[[-29 -15  24 -26 -18  54   0 -27  10  32  21 -28 -13 -31]
 [ 19 -10 -22   3 -11  -9  21  31 -11  15   6 -16  -1   5]
 [-32   6  22   3   1   2 -25  -7  -4  14  -3 -16  -1 -26]]
->
[[-32   6  22   3   1   2 -25  -7  -4  14  -3 -16  -1 -26]
 [-29 -15  24 -26 -18  54   0 -27  10  32  21 -28 -13 -31]
 [ 19 -10 -22   3 -11  -9  21  31 -11  15   6 -16  -1   5]]

[[-34 -20   1]
 [ -8 -16  30]
 [-21 -29 -55]
 [  9  -6  -9]
 [  6  -2 -31]
 [  6  19   2]
 [ 23  18 -17]
 [ -4 -19  17]
 [ 15  11 -12]
 [ -3  36  14]]
->
[[ -3  36  14]
 [-34 -20   1]
 [ -8 -16  30]
 [-21 -29 -55]
 [  9  -6  -9]
 [  6  -2 -31]
 [  6  19   2]
 [ 23  18 -17]
 [ -4 -19  17]
 [ 15  11 -12]]

[[ -1  11  21  -4   5   5]
 [ -3  12  23  -7  10   9]
 [  1   8  19  50  33  18]
 [-13  10  29  -3  12   3]
 [ 25  -8   2 -11   0 -14]
 [ -3  -3  -5  -4  -2   2]
 [ 17  -2   1  -7  -6  -7]
 [  3   3   4   5   0   0]
 [  3  11  -7   3  20  -5]
 [ 24 -15 -13 -59 -16  -2]
 [  5   1   3   0   6  -2]
 [ -2  -2   0   3   4   1]]
->
[[ -2  -2   0   3   4   1]
 [ -1  11  21  -4   5   5]
 [ -3  12  23  -7  10   9]
 [  1   8  19  50  33  18]
 [-13  10  29  -3  12   3]
 [ 25  -8   2 -11   0 -14]
 [ -3  -3  -5  -4  -2   2]
 [ 17  -2   1  -7  -6  -7]
 [  3   3   4   5   0   0]
 [  3  11  -7   3  20  -5]
 [ 24 -15 -13 -59 -16  -2]
 [  5   1   3   0   6  -2]]

[[ 16 -24 -15 -11 -33  42  16  11   1]
 [ 45 -44 -25  10  -5  21  14  11   1]
 [ 13 -46 -59 -26 -13  26  28  11   8]
 [ 21 -39 -44 -27  -1  37  35  11 -33]]
->
[[ 21 -39 -44 -27  -1  37  35  11 -33]
 [ 16 -24 -15 -11 -33  42  16  11   1]
 [ 45 -44 -25  10  -5  21  14  11   1]
 [ 13 -46 -59 -26 -13  26  28  11   8]]

[[ -4 -26 -52  43 -15 -45]
 [-24 -20  30 -10  19  19]
 [ -8 -35 -75  60 -20 -67]
 [ 14  14  -9  11   1  -3]
 [ -6  -3 -12  -9  -9  -6]]
->
[[ -6  -3 -12  -9  -9  -6]
 [ -4 -26 -52  43 -15 -45]
 [-24 -20  30 -10  19  19]
 [ -8 -35 -75  60 -20 -67]
 [ 14  14  -9  11   1  -3]]

[[  7  34  22  -2 -11  30   0 -10 -22  18]
 [-24 -25  -2  14  39  -7 -26  18  18   3]
 [  4   8  18 -37 -20  43  -2  -7   9  -3]
 [  4   4  23 -16 -17  22   6 -27   5  24]
 [ 16  -6  -5   4  10  56 -10  -6 -64 -25]
 [-29 -11  24   3  14 -20 -47  48  18   1]
 [-43  42  14   2 -11   1 -32  33  15  34]
 [-41  -5   3   3  51 -42 -18  23  -8   6]
 [-13   1  -4   1 -38 -17 -27 -16 -24 -30]]
->
[[-13   1  -4   1 -38 -17 -27 -16 -24 -30]
 [  7  34  22  -2 -11  30   0 -10 -22  18]
 [-24 -25  -2  14  39  -7 -26  18  18   3]
 [  4   8  18 -37 -20  43  -2  -7   9  -3]
 [  4   4  23 -16 -17  22   6 -27   5  24]
 [ 16  -6  -5   4  10  56 -10  -6 -64 -25]
 [-29 -11  24   3  14 -20 -47  48  18   1]
 [-43  42  14   2 -11   1 -32  33  15  34]
 [-41  -5   3   3  51 -42 -18  23  -8   6]]

[[ 21  31  26  26  45 -25  11  -1 -11 -11  -1 -17 -13   7 -22 -24]
 [-10 -13  -5   2 -27 -30  -2  -2 -29  13 -10  -8   0  13  27 -66]
 [-34 -25  -1   7 -17 -27   1  12 -34  13  11 -10  16  12  17 -39]
 [ -4 -10   2  29   2 -17   2 -39 -25  -4  -1  27  19  27   6 -35]
 [ 15  -2 -18   1  -1   0 -18   5  -1  -8  24   8  13  -1 -36 -27]]
->
[[ 15  -2 -18   1  -1   0 -18   5  -1  -8  24   8  13  -1 -36 -27]
 [ 21  31  26  26  45 -25  11  -1 -11 -11  -1 -17 -13   7 -22 -24]
 [-10 -13  -5   2 -27 -30  -2  -2 -29  13 -10  -8   0  13  27 -66]
 [-34 -25  -1   7 -17 -27   1  12 -34  13  11 -10  16  12  17 -39]
 [ -4 -10   2  29   2 -17   2 -39 -25  -4  -1  27  19  27   6 -35]]

[[ -4  -2]
 [-63 -30]
 [ -1   1]
 [ -3   1]]
->
[[ -3   1]
 [ -4  -2]
 [-63 -30]
 [ -1   1]]

[[ 24  14 -15 -17  -7 -22 -24]
 [ 67  26 -41 -30 -21 -51 -57]
 [ -5   0   3  -6   6   9  -2]
 [ 35  13 -20 -12 -19 -31 -37]
 [  4   4  -3  -2  -3  -6   0]
 [ 40  17 -24 -16 -16 -35 -32]
 [ 48  23 -30 -26 -15 -41 -45]
 [ 32  11 -20 -14 -16 -30 -32]
 [ 47  18 -30 -13 -22 -40 -41]
 [ 44  17 -28 -19 -23 -45 -45]]
->
[[ 44  17 -28 -19 -23 -45 -45]
 [ 24  14 -15 -17  -7 -22 -24]
 [ 67  26 -41 -30 -21 -51 -57]
 [ -5   0   3  -6   6   9  -2]
 [ 35  13 -20 -12 -19 -31 -37]
 [  4   4  -3  -2  -3  -6   0]
 [ 40  17 -24 -16 -16 -35 -32]
 [ 48  23 -30 -26 -15 -41 -45]
 [ 32  11 -20 -14 -16 -30 -32]
 [ 47  18 -30 -13 -22 -40 -41]]
